In the rows, zero is written as 128.
The same turns and mirrors carry the whole set onto itself, and each row onto the other rows of its family. Which rows share a family with each named row? Give them in list order.
These 28 rows form 7 families of 4 rows each.
zefi: [ 97 162 114 100 130 120  96  95 136 123 126 147 179 150 101 109 140 145
 156 136 135 114 115  92 140 134]
Fud: [ 86 150 135 138 143 122 101 101 156 131 122 134 164 134 106 114 170 117
 134 131 124 140 142 112 133  89]
leloz: [111 144 118 151 129 115 121 161 130 118 115 113 145 126 146 122 121  71
 141 116 143 105  88 133 150  93]
fuzo: [118 152 100 103 126 124 118 156 107 120 124 128 158 141 152 119 104 114
 160 113 147  92  79 103 158 137]
Pefa: [148 114 146 115 122 122 129  94 118 150 164 155 125 129 109 162 141 179
 119 120 100 119 162 118 132 147]
Nev: [149  96 150 112 129 113 155 158 117 127 164 138 105 118 188 140 126 123
  93 118 120 125 120 144 133 148]
Piraz: [145 106 131 140 139 113 156 154 108 134 142 144 102 126 158 149 110 113
  84 111 123 101 102 171 140 139]
Vipe: [ 91 150 104 108 133 136  86 105 162 115 109 111 139 118 122 133 159 134
 136 151 127 156 145  92 127 117]
doz: [102 142 150 130 113  97 104 100 174 108 137 130 169 128 109 107 157 103
 142 156 136 133 121 114 122 107]
lal: [165 104 137 123 111 119 142 154  88 137 150 137 117 125 148 161  94 141
 122  98 122  88 113 133 142 150]
fibis: [129 137 117  93 141 119 131  78 127 141 159 171 133 146 107 142 143 178
 116 141 110 115 132 124 141 170]
ninog: [151 128 102  97 135 123 153 139  97 137 157 152 110 136 158 151 107 146
 121 118 121  94  96 135 158 174]
tofel: [131 118 152 114 132 108 139  89 160 133 176 151 118 121 132 141 172 144
 105 153 103 148 155 133 128 138]
neb: [134 137 129 136  98 114 109 153 112 119 122 113 161 127 125 134  99 104
 170 108 143  86  96 104 146 112]
doli: [116 146 138 128 110 118  96  92 142 131 137 131 169 132  86 134 147 142
 167 129 122 117 144  89 137 109]
ref: [ 91 155 109 117 130 127 109 159 128  97  90 118 140 140 136 126  98  80
 155 125 136 105 101 121 135 135]
sote: [127 124 114 105 142 130 147 163 105 115 120 140  91 136 162 156  90 113
 110 117 114 104 116 152 135 174]
Mar: [118 108 125  97 140 131 108 103 136 125 124 145 111 123 131 147 139 176
  73 139 117 148 154 128 106 162]
dumi: [144 106 108 117 122 115 128 146 120 109 116 128  95 117 150 156  91 128
  80 136 136 108  94 157 120 169]
Gatif: [112 131 125  99 152 132 136  98 135 127 135 161  97 141 119 158 136 153
 102 140  92 133 163 143 123 175]
rim: [110 115 151 150 124 124 106 100 161 124 137 135 162 116  79 102 145 135
 125 137 148 171 137 124 137 133]
nis: [113 115 139 152 120 132 111 162 136 116 122 107 162 109 125  97 117  99
 145 112 165 157 106 115 153 119]
ziv: [152  96 132 149 126 134 152 170 120 130 153 117 109 100 151 131 109 110
 119 111 146 151 107 146 165 149]
Lage: [ 77 162 119 110 141 128  99  95 158 110 105 140 146 145  93 128 143 121
 148 148 114 133 149 112 124 136]
femaf: [120 113 148 127 152 119 134  94 134 146 150 165 120 134 119 141 158 159
  76 127 103 136 157 150 123 134]
Kuf: [117 147  88 128 115 120 105 148 146  99 101  95 123 112 141 142 111  87
 143 147 147 116  85 120 141 123]
Dok: [120 120 148 128 110 102 119 170 131 102 126 117 156 125 165 106 110  82
 130 122 152 111  86 125 127 116]
Vuma: [148  95 144 147 130 125 147 107 145 138 167 145 109 107 103 137 137 147
  99 137 129 165 138 155 149 163]

Same family as Piraz: Fud, leloz, femaf
Same family as Vuma: rim, nis, ziv
Same family as dumi: Vipe, Mar, Kuf
Same family as neb: Pefa, lal, doli
Same family as ref: sote, Gatif, Lage

The same turns and mirrors carry the whole set onto itself, and each row onto the other rows of its family. Which rows share a family with each named row? Give them in list order.
These 18 rows form 3 families of 6 rows each.
buku: [135 115  90 120 119  93 112  84 108 143]
mufog: [ 99  98 149 121 106 115 149 144 165 134]
mogor: [135 143 126 106 128 136 107  79 108 151]
karu: [141 109  93 110 124  90 123  99  98 143]
rol: [130 108  78 113 119  99 124 104 102 137]
geba: [ 99  90 152 122 102 112 156 134 154 121]
ruf: [125 102 106 141 122  85 108 124 151 101]
fera: [114 145 131 115 123 147 109  92 104 150]
lipo: [132  71 132 126 146 149 158 145 141 160]
sisa: [127  96 114 140 111  79 132 113 149 103]
ripaf: [134  74 143 116 144 163 157 130 150 147]
Tudul: [124  90 119 152 121  81 115 118 144 103]
ler: [118 137 135 107 125 135  97  87 108 156]
lirik: [104  81 144 135 105 110 153 129 166 126]
kanum: [151 120 144 135 164 166 114 117 126 131]
dele: [144 105 146 123 159 177 117 105 136 142]
mag: [126  61 134 119 145 160 149 133 137 153]
Kodu: [151 110 148 116 163 168 111 115 134 126]

Same family as sisa: buku, mogor, ripaf, lirik, dele
Same family as ruf: mufog, rol, fera, lipo, kanum

The same turns and mirrors carry the whole set onto itself, and each row onto the other rows of its family. Which rows share a family with each named row? Give them in list order.
These 20 rows form 4 families of 5 rows each.
bulu: [107 107 165 108 152  91 109 152 123 158 126 116 147 123  88 164 154 157
 130 141 131 116]
zope: [137 134 155 126  90 126 132 145 130 118 152 107 116 164 142 146 104 119
 114 153  92 122]
Kal: [104 116  85 134 109 145  96 113 138 103 126 129 146 109 125  99 132 161
 140 109 166  99]
malan: [134 147 104 131 144 120 165 114 150 128 168 160 135 115 151 135 172 124
 136 119 118 148]
vep: [119 122  74 144 112 130  99 113 159 104 123 126 154 106 138 107 130 148
 131 102 158  96]
Keluk: [149  83 152 102 127 112 127  96 156 143 141 120 165 109 113 104 119  65
 129 137 141 131]
meru: [130 152 108 135 158 104 145 102 148 144 174 151 134 112 157 140 171 122
 128 111 139 148]
Vaz: [106 118  91 147  98 140 100 109 151  96 119 116 142 115 131 102 126 147
 133 106 166 106]
Dib: [125 144 122 145 161 107 146 106 130 138 168 155 127 109 153 142 180 137
 139 123 143 144]
feziz: [128 121 160 130 101 126 126 137 133 128 149 113 126 159 146 140  84 115
 112 168  96 113]
zusoz: [141  72 146  93 141 135 126 100 142 129 126 110 166 112 117 105 115  74
 129 142 133 129]
dudef: [144  77 127  92 136 119 129  86 145 133 133 109 162 121 124 101 120  67
 131 136 137 126]
Foro: [126 135 157 130  87 131 132 144 136 109 147 112 116 165 129 139  92 111
 117 153 108 114]
davek: [101 110  76 152 104 138  88 109 127 109 128 110 149 116 119 112 121 149
 138 118 158 102]
tal: [116 125 160 112 121  95 118 164 126 165 120 122 144 129  86 169 160 152
 131 133 131 120]
nefof: [144  72 134  98 124 142 134  91 145 121 130 105 158 117 109 103 115  79
 142 135 147 139]
sema: [121 104 157 114 152  97  97 147 135 163 104 121 143 127 101 156 168 158
 139 142 137 115]
dapot: [134 161 113 135 149  98 143 116 147 132 166 152 129 115 161 139 173 130
 136 118 129 160]
tev: [127 139 163 130  92 138 141 143 122 111 151 103 117 158 148 150  95 134
 105 142 121 119]
Ver: [108 110 155 121 137  96 107 157 121 163 129 129 147 132  82 156 166 163
 132 142 140 117]

Same family as zope: meru, Vaz, zusoz, Ver
Same family as davek: malan, Keluk, sema, tev

